In the rows, zero is written as 128.
Named turns come first, each shown by rows before and after it. Which turns, in which order, take the first row of each pair that follows to the second? Write the first one first, as in the answered first pair.
vus (before => after):
[101 172 142 147 126 116 129  92 146 130  95 142 126 156 162 136  83  82
  95  97 122  97  95 141 147 153] => [144 164 113 126 101 148 146 171 137  92 105 170  95 163 156  67 110 119
 103 141 144 137 120 125 140 151]
[162 101 128 100 110 117 121 147 111 123 128 138 147 124 138 123 143 145
 176 106 139 108 177 135 131 152] => [131 117 156 128 129  99 114 111 119 142 110 137 152 137 150 155 133 113
 157  77 117  96 146 139 122 150]
[140 115 136 113 101 139 106 129 108 127 125 151 144 131 140 134 124 117
 139 119 142 133 132 144 136 140] => [133 119 132 112 100 137 106 130 115 127 115 147 147 128 140 139 131 113
 127 119 151 131 130 141 140 132]
[131 126 124 126 171 127 157 111 139 124 130 121 147 151 110 136  94 128
 105 137 116  93 118 129 141 174] => [122 145 134 133 160 133 169 136 141 110 123 139 136 159 108 116 108 122
  95 151 121 112 113 131 138 173]
Misi (before => after):
[143 178 184 121 102 114 112 101 136 177 123 181 154 166 164 116  82  75
  69  90 146  89 127 199 120 179] => [ 78 106 146 164 189  81 142  69 144 152 117  79 174 126 145 214  97  84
 124  96 117 135  97 132 135  71]
[123 148 172 132 100 132 118 108 124 106 100 153 138 140 148 112 113  98
 137 137 133 107 124 144 146 178] => [ 97 115 155 148 138 116 147  95 128  94 104 103 146 116 132 156 122 105
 162 144 117 124 115 115 150 126]
[105 149 164 127  92 164  83  61 110 124 109 166 129 171 175 128 128  78
 104 106 132  87 127 150 138 168] => [ 69  84 127 133 167 141 110  52 120 106 124  89 142 125 144 183 137  97
 144 114 113 114 127  99 154  96]
[118  91 116 148 119 188 119 206 113 129 139 129 133 135  77 139 117 133
 173 195 126 172 176 136 153  60] => [137 121 124 145  81 191  99 222 112 133 138 164 130 149  90 108 107 131
 151 184 143 153 177 168 145 101]
zev (before => after):
[142 177 115 140 104 155 118  93 120 148 106 158 139 143 162 128 127 115
 145 100 112 103 138 159 141 141] => [162 143  75 128 106 179 120 124 112 127 120 146 131 128 154 112 141 154
 174 136 123 120 165 146 142 117]
[151 126 107 122 106 151 139 183 114  87 123 136  86 141 145  63 146 134
 145 151 152 150 130 138 105 106] => [137 126 109  91 186 108 150  91 126 163 139  82 118 109 117 128 101 129
 149 114 116  72 133 133 113 133]
[106 124 146 138 151 108 118  80 123 144 122 129 146 126 135 161 121 103
 116 102 109 108 113 138 120 134] => [132 111 131 152 102 137 109 157 106  96 124 148 124 131 149 114 147 128
 136 137 141 162 125 136 114 102]
[118 192 167 128 149  95 150  86 157 167 123 130 116 157  83 164 124 113
 100  99 113  79 104 111 130 166] => [159 140 131 141  82 149 150 197 137  92 124 153  81 168 105  79 168 147
 131 162 155 158 127  97 132 112]
Then:
Between the rows of a pair lie 2 to 4 turns.
[138 125 114 107 141 118 162 130 137 123 144 112 103 118  90 121 136 147
 142 153  93 134 132  92 127 124] => [132 130 112 117 119 120 159 149 138  98 143 124 102 131  93  97 146 147
 130 156 102 159 131  89 120 120]
zev then zev
[170 128 136 100  88 157  79 136  46 128 132 143 148 107 180 169 129  96
 175 105 169 143 156 160 147 100] => [139 142 148 126  87 144  84 129  58 115 118 140 145 121 183 183 137  72
 172  96 154 167 131 155 150  83]
Misi then zev then zev then vus
[112 150 129 147 103 132 145 181 148  89 102 126 110 132 113  84 128 125
 111 171 125 130 100 107 127 106] => [ 92 169 148 134 142 110 142 118 155 128 105 113 131 129 102 133  98 109
 102 133 101  78  84 108 127 133]
zev then zev then zev then zev
[148 199 117 102 168 116 118  77 136 181 124 111 100 119  78 116 108 156
  83 111 107  88 122 134 127 187] => [162 173  97  88 177 127 114  81 129 177 136 100 103 112  79 109 111 177
 101 124 115  91 139 133 125 185]
vus then vus then vus
[ 87 155 156 136  98 139 115 104 137 123 122 143 133 139 141 149 121 103
 105 130 115 191 101 159 116 118] => [ 86 109 123 117 140 135 117  87 139 121 138 103 141 107 124 174 118 124
 143 132 111 181 112 133 131  92]
zev then vus
[137 159 146 114 140 125 105  89 110 147 129 155 145 122 122 167  91 127
 152  82  96  69 130 167 142 128] => [176 153 118 113 100 155 125 167 105  99 139 183 106 132 119  85 118 158
 155 136 120 118 156 149 134 123]
vus then vus
[163 173 156 198  59 141 117 167 158  99 148 160 126 146 131 108 163 113
 123 120 156 151 125 191 105 122] => [119 138 123 195 164 100 168 119 179 114 159  67 134 102  86 173 156 137
 143 119 106 153 113 127 118  75]
Misi then zev then vus then zev
[138 112  74  96 175 109 195 129 133 145 181  74 105  90  79  89 102 218
 128 159 101 137 135  65 118 132] => [ 74 135 120 176 141  95 190 152 147  93 147  88 102 123  99 102 134 168
 105 150  99 203  84  63 119  79]
vus then zev then Misi
[115 195 158 108 123  92 156 102 143 158 124 145 107 162 118  98 118 104
  98 117 131 108 121 131 114 174] => [ 94 186 140 130 130  87 185 120 147 120 130 132  93 152 102  92 140 117
 109 140 119 148 108  98 115 128]
Misi then vus then zev then zev
[138  65  87 129 143 169 118 143 107 101 146  86 151 109 127 164 120 137
 182 114 121 145 147 132 126  76] => [161 141 124 109 122 163 100  99 120 165 156 134 153 127 132 149  88 120
 132  79 123  71 157 172 119 169]
Misi then zev
